Here is a table of points, one per row:
tensor([25., 2., 20., -7., 3., -1., 13., 13., -44., -13., -23.,
        25., 29., 9., -5., 11., 13., 39., 15., -48., 34., 41.,
        5., 17., 42., 47., -12., -5., 48., 4., -39., -8.])
tensor([-27., 49., -41., 19., 4., -1., 91., -12., -4., 62., -14.,
        -17., 45., -19., -64., -28., -5., -17., 52., 3., 23., -54.,
        -57., 32., -47., -47., -39., -9., -2., 65., 71., 3.])
tensor([13., 18., -57., -2., 14., 10., -6., -40., 3., 27., -50.,
        44., -44., 12., -12., -3., -9., -48., 31., 43., 1., -68.,
        -16., 43., -29., -7., -26., -7., 55., 43., 1., 54.])
tensor([40., -18., -10., 4., 24., 14., -7., 28., 1., 0., 29.,
        36., -9., 19., -22., 21., -2., 26., 26., -11., 23., -6.,
        -3., -32., 15., -11., 25., 33., -5., -6., -19., -19.])
tensor([19., -19., 14., 31., 54., -23., -41., 49., -8., 8., -33.,
        -60., -1., -2., 72., -54., 41., -34., 7., 36., -23., -22.,
        60., -20., 41., -16., 2., 16., -36., -14., -33., -8.])
tensor([0., -33., 22., 12., 8., 21., -8., 23., -18., 2., 15.,
        -35., 6., 13., -1., 30., 6., -14., 36., 21., 20., 32.,
        26., -6., -19., 5., 15., 28., -20., -13., -25., -11.])
tensor([-77., -37., 30., -17., -42., -56., 11., -36., 21., -71., 15.,
        1., 53., 22., -16., -9., -5., 88., -41., 19., -30., 15.,
        22., 29., 20., 24., -32., -7., 6., 43., -1., -12.])
tensor([16., -23., 6., -23., 7., -25., -29., -47., -17., 13., -82.,
        -7., -6., 38., -3., -13., 57., -23., -17., 45., -39., -22.,
        -13., -35., 0., -42., 18., 30., -11., -14., 20., -44.])
tensor([-16., 18., 12., -1., -32., 4., -37., -3., -12., -60., 8.,
        -6., 19., -49., -18., 52., -12., -4., -44., 33., -19., -38.,
        14., -38., -6., -32., 3., 27., 12., -34., -21., 12.])
tensor([-25., -61., -1., -4., -13., 25., -25., 30., 24., -9., -39.,
        26., -28., -59., 42., 44., -11., -43., -3., -17., -42., 19.,
        -19., 46., 17., 16., -10., -29., 5., -36., -7., 77.])
tensor([-78., -32., -5., -12., 54., 2., 17., -34., 21., -29., 63.,
        -5., 24., 45., -40., -14., -13., -79., -7., 11., 66., 33.,
        -1., 29., -13., 47., -27., -11., -17., 9., 62., 4.])
tensor([28., -6., -18., 8., -13., 28., 23., 17., 37., -28., 11.,
        39., 2., 2., 13., 3., 20., 15., 20., -29., -8., -7.,
        7., 28., 29., 32., 27., 9., -16., 8., -68., -29.])
tensor([79., -5., 41., 26., -32., 11., -71., 28., -52., -30., -21.,
        -43., -45., -14., -17., 28., -72., 38., -7., -23., -3., -1.,
        -32., 45., -18., 13., -31., 7., 56., -53., -23., 34.])
tensor([-8., -6., -29., -23., 27., -49., -14., -25., -6.,
        20., -106., 16., 6., -5., -9., -15., 15., -24.,
        -15., 14., -10., -9., 13., 4., 66., -32., 38.,
        12., 12., -26., 10., -39.])
tensor([-19., 11., -17., 18., -49., 40., 4., -30., 29., -11., -15.,
        -19., -25., 46., 19., -25., -26., 35., 32., 16., -16., 40.,
        -9., -41., 16., 39., 37., 11., 42., 25., 18., -17.])
tensor([-29., -65., 30., -5., -9., -62., -33., -1., 8., -4., -82.,
        -25., -13., 0., 31., 20., 23., -14., 6., -33., -56., 15.,
        5., 54., 0., 17., 2., 2., 2., -2., 1., 41.])
tensor([10., -31., 16., -6., 38., 39., -11., 28., 1., 10., 21.,
        -9., -19., 11., 14., 46., -31., 9., 31., 20., 24., 21.,
        11., -12., -6., 20., 3., 28., -8., -4., 31., -18.])
tensor([-20., 4., -13., 1., -38., 45., -23., 15., 16., -6., -4.,
        31., 3., 14., -4., 21., 29., 21., -1., -3., 12., 32.,
        6., 1., 9., -29., 10., -13., -14., 15., -41., -20.])
tensor([-7., 39., -10., -89., 41., -24., 50., -40., -52., 68., 88.,
        -37., 18., 41., -18., -69., -29., -62., -32., -91., -80., -11.,
        38., 44., 36., 20., 44., -37., 79., -37., 47., 26.])
tensor([15., 4., -10., 6., 40., 21., 39., 7., 6., -14., -44.,
        4., 22., -41., -31., 14., 26., 27., 11., -71., -51., -36.,
        -21., 0., -2., -20., 10., -65., 19., 28., 13., -40.])
tensor([45., 50., -1., 5., -6., -21., -52., 4., 29.,
        -35., 31., -9., -40., -114., -11., -25., -41., -27.,
        7., 5., 8., 2., 35., 2., -26., 6., -19.,
        63., -53., 8., 2., 14.])
tensor([16., -8., 2., -12., -14., 27., -3., 22., -3., -25., 8.,
        22., -8., -25., 23., 17., 43., 27., -6., 16., 7., -4.,
        -1., -11., -37., -26., 32., -7., 13., -15., -41., -16.])
tensor([12., 3., -40., 11., -3., 6., -20., 59., 1., -5., 4.,
        -7., -8., 11., 0., 19., 55., 42., 3., -11., 51., 5.,
        -3., -2., -35., -23., 38., 29., -12., -39., -7., 14.])
tensor([-18., 23., 12., 0., -54., 12., 34., 7., -35., -8., 24.,
        27., 27., 41., -36., -12., 15., -67., -53., -14., 8., -13.,
        31., -41., -51., 50., 51., -12., -52., 37., -14., -6.])
tensor([-1., 12., 7., -38., -29., -15., 35., 38., -18., -25., 0.,
        40., 29., -19., -7., 7., -51., 23., -30., -15., -24., 0.,
        31., -61., -10., 27., 31., -14., -21., 24., 1., 26.])
tensor([-7., 43., 49., -67., 33., -57., 15., -83., -44., 8., 30.,
        -49., -20., 4., -66., 14., 9., 39., -60., -9., 62., 27.,
        17., -26., -1., 64., -37., 1., 1., -19., -29., 8.])
tensor([6., -19., -33., -6., -4., 35., -7., 6., 17., -11., 12.,
        48., 0., -14., -1., 13., -17., 38., -16., 8., 10., 18.,
        4., -40., -8., -47., -11., 3., 15., -18., -5., -15.])
tensor([61., 55., 0., 20., -14., -34., 56., -25., 47., 4., -16.,
        23., 10., -6., 33., -5., 4., -37., 18., 62., -7., -16.,
        10., 53., 18., -70., -55., -59., -34., 52., 74., 16.])
tensor([-61., -64., -24., 20., -3., 18., -18., -34., 8.,
        20., 36., -13., -52., 8., 21., 35., -47., -127.,
        -5., -16., -4., -19., -42., -6., -14., 36., -14.,
        -22., 5., -26., 57., 63.])
tensor([14., 60., 116., 52., 66., 9., -47., 1., 6.,
        78., 12., -65., 6., 10., 76., -109., -6., 58.,
        -88., 9., 34., 9., 12., -52., 78., 33., -51.,
        3., 29., 20., -90., 20.])
tensor([17., -38., 6., 22., 5., 45., 20., -24., 4., 19., 3.,
        -14., 12., 21., -56., -14., 13., 33., 33., -27., -22., -8.,
        -42., -11., -10., -10., 10., -24., -39., 12., 21., -46.])
tensor([-14., 15., -67., 2., 3., 2., 25., 20., 1., 22., 42.,
        14., 10., 7., 12., 28., 7., 5., -13., 38., 20., -15.,
        -45., 32., -67., -24., 9., 19., -2., 17., -31., 20.])
tensor([37., 21., -3., 8., -42., 5., -4., 48., -2., -27., -15.,
        26., 2., -27., 40., -44., -1., -1., 85., -25., 89., 53.,
        41., 9., 25., -38., -5., 26., -30., 45., -7., -26.])
tensor([-19., 0., -41., -26., -16., -5., -4., 27., 42., -8., 52.,
        16., 28., -27., -8., 18., 9., 26., -21., 23., 5., -11.,
        -26., -6., 31., -6., -2., 16., -6., -19., -8., -20.])
tensor([-27., 38., 38., 74., -7., -46., 28., -37., -7., 58., 39.,
        -17., -32., 48., 52., -4., -7., 47., 47., 20., -62., -2.,
        -59., -32., -44., -15., -34., -45., -22., -78., 80., -39.])
There is one direction along which these points spread out most. Take the direction at right angles to it along which they spread out most. Go by this last direction. How many in every 100 of the points above lie lower along it than each point below? Round to a whole number. More than half of the points above lie lower than the first one.
tensor([-77., -37., 30., -17., -42., -56., 11., -36., 21., -71., 15.,
        1., 53., 22., -16., -9., -5., 88., -41., 19., -30., 15.,
        22., 29., 20., 24., -32., -7., 6., 43., -1., -12.]) : 83
tensor([-27., 49., -41., 19., 4., -1., 91., -12., -4., 62., -14.,
        -17., 45., -19., -64., -28., -5., -17., 52., 3., 23., -54.,
        -57., 32., -47., -47., -39., -9., -2., 65., 71., 3.]) : 31
tensor([-19., 0., -41., -26., -16., -5., -4., 27., 42., -8., 52.,
        16., 28., -27., -8., 18., 9., 26., -21., 23., 5., -11.,
        -26., -6., 31., -6., -2., 16., -6., -19., -8., -20.]) : 37
tensor([-61., -64., -24., 20., -3., 18., -18., -34., 8.,
        20., 36., -13., -52., 8., 21., 35., -47., -127.,
        -5., -16., -4., -19., -42., -6., -14., 36., -14.,
        -22., 5., -26., 57., 63.]) : 71
tensor([-7., 39., -10., -89., 41., -24., 50., -40., -52., 68., 88.,
        -37., 18., 41., -18., -69., -29., -62., -32., -91., -80., -11.,
        38., 44., 36., 20., 44., -37., 79., -37., 47., 26.]) : 94
tensor([-78., -32., -5., -12., 54., 2., 17., -34., 21., -29., 63.,
        -5., 24., 45., -40., -14., -13., -79., -7., 11., 66., 33.,
        -1., 29., -13., 47., -27., -11., -17., 9., 62., 4.]) : 86
tensor([37., 21., -3., 8., -42., 5., -4., 48., -2., -27., -15.,
        26., 2., -27., 40., -44., -1., -1., 85., -25., 89., 53.,
        41., 9., 25., -38., -5., 26., -30., 45., -7., -26.]) : 0
tensor([-19., 11., -17., 18., -49., 40., 4., -30., 29., -11., -15.,
        -19., -25., 46., 19., -25., -26., 35., 32., 16., -16., 40.,
        -9., -41., 16., 39., 37., 11., 42., 25., 18., -17.]) : 63
tensor([13., 18., -57., -2., 14., 10., -6., -40., 3., 27., -50.,
        44., -44., 12., -12., -3., -9., -48., 31., 43., 1., -68.,
        -16., 43., -29., -7., -26., -7., 55., 43., 1., 54.]) : 26
tensor([-14., 15., -67., 2., 3., 2., 25., 20., 1., 22., 42.,
        14., 10., 7., 12., 28., 7., 5., -13., 38., 20., -15.,
        -45., 32., -67., -24., 9., 19., -2., 17., -31., 20.]) : 6
